In the data rows, the value 128 means zero.
Here are some points, one per row:
136 103 141 165 134 106 109 183 114 126  87  62 130 110 142 144 155 142 131 111 108 112 110  93 149  78 115 129 121 129 134 103 143 167 114 113  94 115 145 146 162 121 159 112  96 127 132  98
 87 130 180 200 123 146 143 121 150 107 124 138 149 150 117 144 105 122  99 150 173 172  89 114 145 135 141 135 142 150 144 133  96 151 109 142 140 102 149 176 129 123  87 108 129  96 121 124
152 162 121 124 136 112 138 113 163 107 103 135 145 130  83 106 150 141 133 129 150 151 140 124 145 169 155 180 125  91 118 116 126 126 124 167  81 124 142 107 126 117 148 105 154 149 163  96
 96 140 145 121 100 138 110  89 124 171 118 127 128 141 137 144 162 152 121 147 151 145  97 151 107 112 128 150 119 132 113 162 105 149 103 179 130 186 139  93 107 129 121 131  55 152 112 145
131 155 136 133 126 113 143 119 161  84 150 170 143 138 145  90 123 182 141 130 105 117  85 105 127 106 173 145 142 166 117 131 180 118 156  99 139  98 113 127  90 117 120 154  87 135 110  93
129 109 131  89 133 105 133 156 162 108 132 144 157 128 125 101 141  93 100 158 182 135 124 134 136 118 122  95 149 128 173 169 126  83 143 154 162 119 154 117 100 112 160 155 124 118  94  78
130 124 194 133 165 114 135 153 134 104 142 166 109 105 145 192 151 137 114 106  90 119 124 124 142 152 126 151 144 117 122 165 105 110 106 150 141 122 104 102 162 124 150 147 123 130 143 130
122 151  95  81 111 142 138 113  86  98  99 124 114 131 129 137 124 119 105 104 119 140 152 117 123 109 120 162 146 122 138 126  83  79 155 108 134 157 140 191 124 120 130 130 119 120 164 138
181 118 126 165 102 137 107  79  64  83 121 150 127 125 122 126 146  99 157 176 151 133 147 126 124 131 127 157 145 125 122 142 142 112 134 136 125 107 122 138 181 116 116 135 118 129 112 156
132 102 135 119 131  80 131  87 127  86 109  82 107 138 157  81 137 135 128 114 162 121  80 151 133 159 147 115 138 124 105 113 114 140 113 137 131 119 120 181 126 159 156 162 143 120 135 152
133 142  90 141 136 110 111 123 106 146 108 126  59 121 111 142 160 165 140 137 166 166 105 112 152 133 132  95 113 145 108 125 131  99 145 161 127 143 122 160 124 118  90 148 154 151 122  97
151 124 150 171 104 123 165 130 151 118  88 123 112 139 128 131 144 137 162  96  81 107 139 146 118 108  98 116 119  84 136 141 109 137 135 103  92 120 128 109 113 149 105 139 126 111  84 103
122 124 126 156 146 166 131  88  80 145 108 124 122 139 121 115 130  82 121  93 105 121 137 114 140 115 130 132 121 147  48 111  87 123 121 107 146 111 159  79 102 124 130 154 158 127 129 106
111 150 157 100 110 141 109 130 145 117 131  88 100 134 145  97 103 118 155 121 172 123 152 119  89 107 113 111  95 120 100 148 118 109 113 134 135  88 132 106 161 137 101  99 140 155 191 118
132 123 142  91 127 148  99 144 108 105 137  98 104 109 127  81 121 114  93 150  37 149 140 160 152 150 152 141 141 120 137 139 135 125 123 140 102 147 142 122  87 153 106 107 114 109 130 114
102 126 120 116  99 162 143 152 146 113 113 163 103  74 117 119 183 123 131 130 119  78 140 140 120 141 132 136 125 158 118  90 114 175 163 150 108  96  98 136 138 135 138 134 150 100 141 128
 87 163 125 131 114 131 168 173 115 156 170 126 115 159 147  99 131 109 142 150 148 156 162 119 156 138 165 153 142 128 117 146 137 153 115  99 114 140 111 123 143  90 167 141 139 139  93 137
150 153 159  78 145 133 129 128 126 153  96 148 112 118 109 104  94  99 116 152  99 125  61 126 127 119 108 126  87  91 127  95 133 142 133 112 152 118 120 164 108  82 142 115 153 155 102 150
118 107 120 103 132 144 114 108 142 165 166  93 158 132 145 155 123 166 177 166 155 127 133 137 151  96 132 161 172  96 113 109  81 141 142 132 158 117 135 127 124 130 121 136 139 101 127 101
140 110 146 112  90 133  93 125 111 141 112 148 102 105  94 126 101 140 149 122 157 150 163 105 132 126 173  96 115 115 170  85 108 117 121 104 149 120 130 102  98 143 166 107 106 113 113 175
108 128 165 137 156 128 147 100 135 137 140 140 131  94 105  85  98 123 147 111 135 120 176 123 120 138  94  92 142 123 119  81 127  65  95 109  82 150 127 173 136 120 110 133 102 149 124 130
104 148 126 150 142 185 134 145 140 109 127 129 143 143 156 123 153 153  98 133 147 103 128  68 105 106 115 111 131  87 122 141 180 116 110 133 146 165 142 119 121 139 124 158 154 116 121 182
133  83 133 107 132 172 133 142 161 141 124 128 108 155 128 152 166 140 161 111 158 127 150 141 140 172 128 152 161 154 114 160 162 141 109  90 137 133 109 149  89 121 112  75 124 135 127  95
145 132 136 136 102 138 112 159 119 127 109 140 167 151 172 126  89 126 159 148 141 129 117 132 155 169 130 144 133 162 130  99 121  91 146 161 134 168 103 117 117 121 129 126 126 116 118  92
113 129 126 119 149  86 113 131  75 100 123 147 127  95 101  94  88 128 155  95 158 148 136 153 132 120 105 139 136  99 101 144 168 158 162 143 146 142 101  81 122 130 124  76 111 108 109 136
102 154 124 109 102  70 106  79  92 156 111 142 143 132 155 170 128 128 108 168 134 137 131 104 120 153 119 109 151 122 149 126 152 136 122  67 120 124 141 116 102 142 125 113 145 140 142  67
137 138 111 200 150 109 143 134 133 145 164 134 143 130 140 119 150  86 188 131 114 117 113 127 125 112 133 141 144 129 182 122 118 142 130 140 187 148 137 149  80 142 126 110 126 163 175 166
135 120 123 130 135 153 163 151 110 172 139 124 117 158 129 140 101 148  87 111 115  94 136 112 108 161 140 107 159 129 169 127 111 130 164 158 142 100 137 108 166 146 138 115 101 180  93 128
114 129 116 134 147 109 105 123 174 121 158 115 112 125 129 118 144 136 111 122  77 134 105 117  88 116 105 135 170 160 131 124  96 125 143  95 107 144 121 111 176 130 144  98 156 111 105 134
135 126 106 117 183 146 161 137 161 135 127 108 124 118 128 188 107 100 147 140 120 146 143 119  93 111 128 145 104 162 117 120 143 133 132 115 110 131  94 121 132 173 127 153  93 119 123 137
163 157 129 118 120 123 114 157 104 128 133  88 127  88  92 144  94 135 123  87 141  95 136 160 108 110 146 157 151 159 148 140 138 140  98 135 109  95 100 142 104 137 116 163 172 142 110 137
125 114 149 112 109 113 133 129 135  94 180 134 127 164 145 185 120 119 159 130 102 109 134 120 104 104 105 110 108 120  92 101 166 136 138 186 128 151 185 166 116 136 151 119 139 116 110 112
155 163 124 143 144 145 125  85 144 182 150 124 146 115 144 120 158 131  89  98 126 115 165 104 134 112 149 112 103 129 147 149 138 135 138 162 133 106  81 159 134 117 137  87 115  84 100  98
130  76  94 119 117 112 143 105 133 110 118 130 103 111 138 112  81 120 103 139 150 102 147 100 161 111 140 149  89 132 159 140 134 135 115 143  94 142 123  77 110 102  99 132 152 135 123 146
 90 111  97 139 156 156 103 149 117 118 133 174 166 157 137 138 117 150 174 140 127 105 122 139 100 132 124 121  71 115 151 159  92 126 112 108 119 153 142 164 155 133 171 146 133 113 125 108
121 117  83 179 103 101 112 151 165 131 106 141 125 100 120 142 110 115  82 148 124 112 171 172 125 125 135 119 122 112  31 135 120 111 117 101 147 135 133 138 134 135 143 104 132 153 131 146
148 109 142 124 136 128 135 132 137 171 120 173 192 128 131 127 107 121 153 114 109 159 117  97 124 102 126  90 163 150 110 184 129 138 152 147  83 132 126 139 138 138 136 147 144 137 176 170
122 105 117 135 150 149 119 101 107  90 132 142 138 141 130 124 129 160 104 143 107 184 146 182 128  83  97  94 132 140 178  78 130 136  98 145 151  98 110 110 131 116 140 132 146 171 157 129
130 169  79 125 112 166  99 110 158 114 128 117  80 114 115 169  83  99 120 114 128 113 101 162 172 167 124  79 151 114 150 142 142 150 141 101 116 101 124 109 123 112 138 158  91 113 140 147
137 120 118 110 125  93  91 151 127  69 137  98 166 155 107 129 154 131 107 142 108 141 175 113 130 148 111 109  95 122 112 120  78 161 148 110 119 126 112 125 102  94 112 174 121 152 128 154
159 147 160 130 145 152 121 129 147 163 160 164 134 141 144 134 139 139  80 122 177 137 142 164 135 117 115 143 118 156 144 108 152 163 164  74 136 172 175 133 168 162 116 127 141 148 156 140
124 119 135 140 126 126 128 159 114 179 163 165 124 159 138 124 136 102  72 108 141 115  67 115  98 124 118 129 119 107 138  99 142  88 111 124 100  93 116 128 124 139 101 115 103  89 152 133
128  97 138 145 111 143 161 104  95 135 136  48 135  92  88 128 129 125 109 143 126 118  92 153 128 145 149 102  94 114 135 145 145 114 146 109 141 167 116 106 137 108 130 141 150 127 154  99
100 122 141 130 133  72 126 129 132 183 115  94 137 164 139 133 153 142 160 143 101 140 157 166 133 175 133 179 119 145 152 146 169 101 135 152 136 103 152  94 138 110 125 146 136  96 133 186
137 148  89  67 140 114 167 144 108 109 134 123 159 122 129 138 152 129 142 111 110 106  88 129 142 109 115 103 113 140 124 134 117 102 101 120 119 113 133 104 148 145 112  63 115 121 107 181
150 112  89 105  99 112 145 137 153 135 107 136 115 114 105  91 117 126 136  95  82 136 113  99 111 161 116 132 105 119 125 114 145 162  94 135 189 148 140 145 180 144  86 153 136 114 130  97
Along one direction, these points spread out more than along any other. Take the direction at right angles to it along which they spread out most. Go by this last direction. How many in every 100 of the points above lie lower along it than each point below? Answers are rounded to whole numbers. More than half of the points above lie lower than the first one.
 87 130 180 200 123 146 143 121 150 107 124 138 149 150 117 144 105 122  99 150 173 172  89 114 145 135 141 135 142 150 144 133  96 151 109 142 140 102 149 176 129 123  87 108 129  96 121 124 20
102 154 124 109 102  70 106  79  92 156 111 142 143 132 155 170 128 128 108 168 134 137 131 104 120 153 119 109 151 122 149 126 152 136 122  67 120 124 141 116 102 142 125 113 145 140 142  67 4
148 109 142 124 136 128 135 132 137 171 120 173 192 128 131 127 107 121 153 114 109 159 117  97 124 102 126  90 163 150 110 184 129 138 152 147  83 132 126 139 138 138 136 147 144 137 176 170 74
124 119 135 140 126 126 128 159 114 179 163 165 124 159 138 124 136 102  72 108 141 115  67 115  98 124 118 129 119 107 138  99 142  88 111 124 100  93 116 128 124 139 101 115 103  89 152 133 85
102 126 120 116  99 162 143 152 146 113 113 163 103  74 117 119 183 123 131 130 119  78 140 140 120 141 132 136 125 158 118  90 114 175 163 150 108  96  98 136 138 135 138 134 150 100 141 128 87
150 112  89 105  99 112 145 137 153 135 107 136 115 114 105  91 117 126 136  95  82 136 113  99 111 161 116 132 105 119 125 114 145 162  94 135 189 148 140 145 180 144  86 153 136 114 130  97 83
140 110 146 112  90 133  93 125 111 141 112 148 102 105  94 126 101 140 149 122 157 150 163 105 132 126 173  96 115 115 170  85 108 117 121 104 149 120 130 102  98 143 166 107 106 113 113 175 22
125 114 149 112 109 113 133 129 135  94 180 134 127 164 145 185 120 119 159 130 102 109 134 120 104 104 105 110 108 120  92 101 166 136 138 186 128 151 185 166 116 136 151 119 139 116 110 112 72
111 150 157 100 110 141 109 130 145 117 131  88 100 134 145  97 103 118 155 121 172 123 152 119  89 107 113 111  95 120 100 148 118 109 113 134 135  88 132 106 161 137 101  99 140 155 191 118 48
137 138 111 200 150 109 143 134 133 145 164 134 143 130 140 119 150  86 188 131 114 117 113 127 125 112 133 141 144 129 182 122 118 142 130 140 187 148 137 149  80 142 126 110 126 163 175 166 41
130  76  94 119 117 112 143 105 133 110 118 130 103 111 138 112  81 120 103 139 150 102 147 100 161 111 140 149  89 132 159 140 134 135 115 143  94 142 123  77 110 102  99 132 152 135 123 146 28
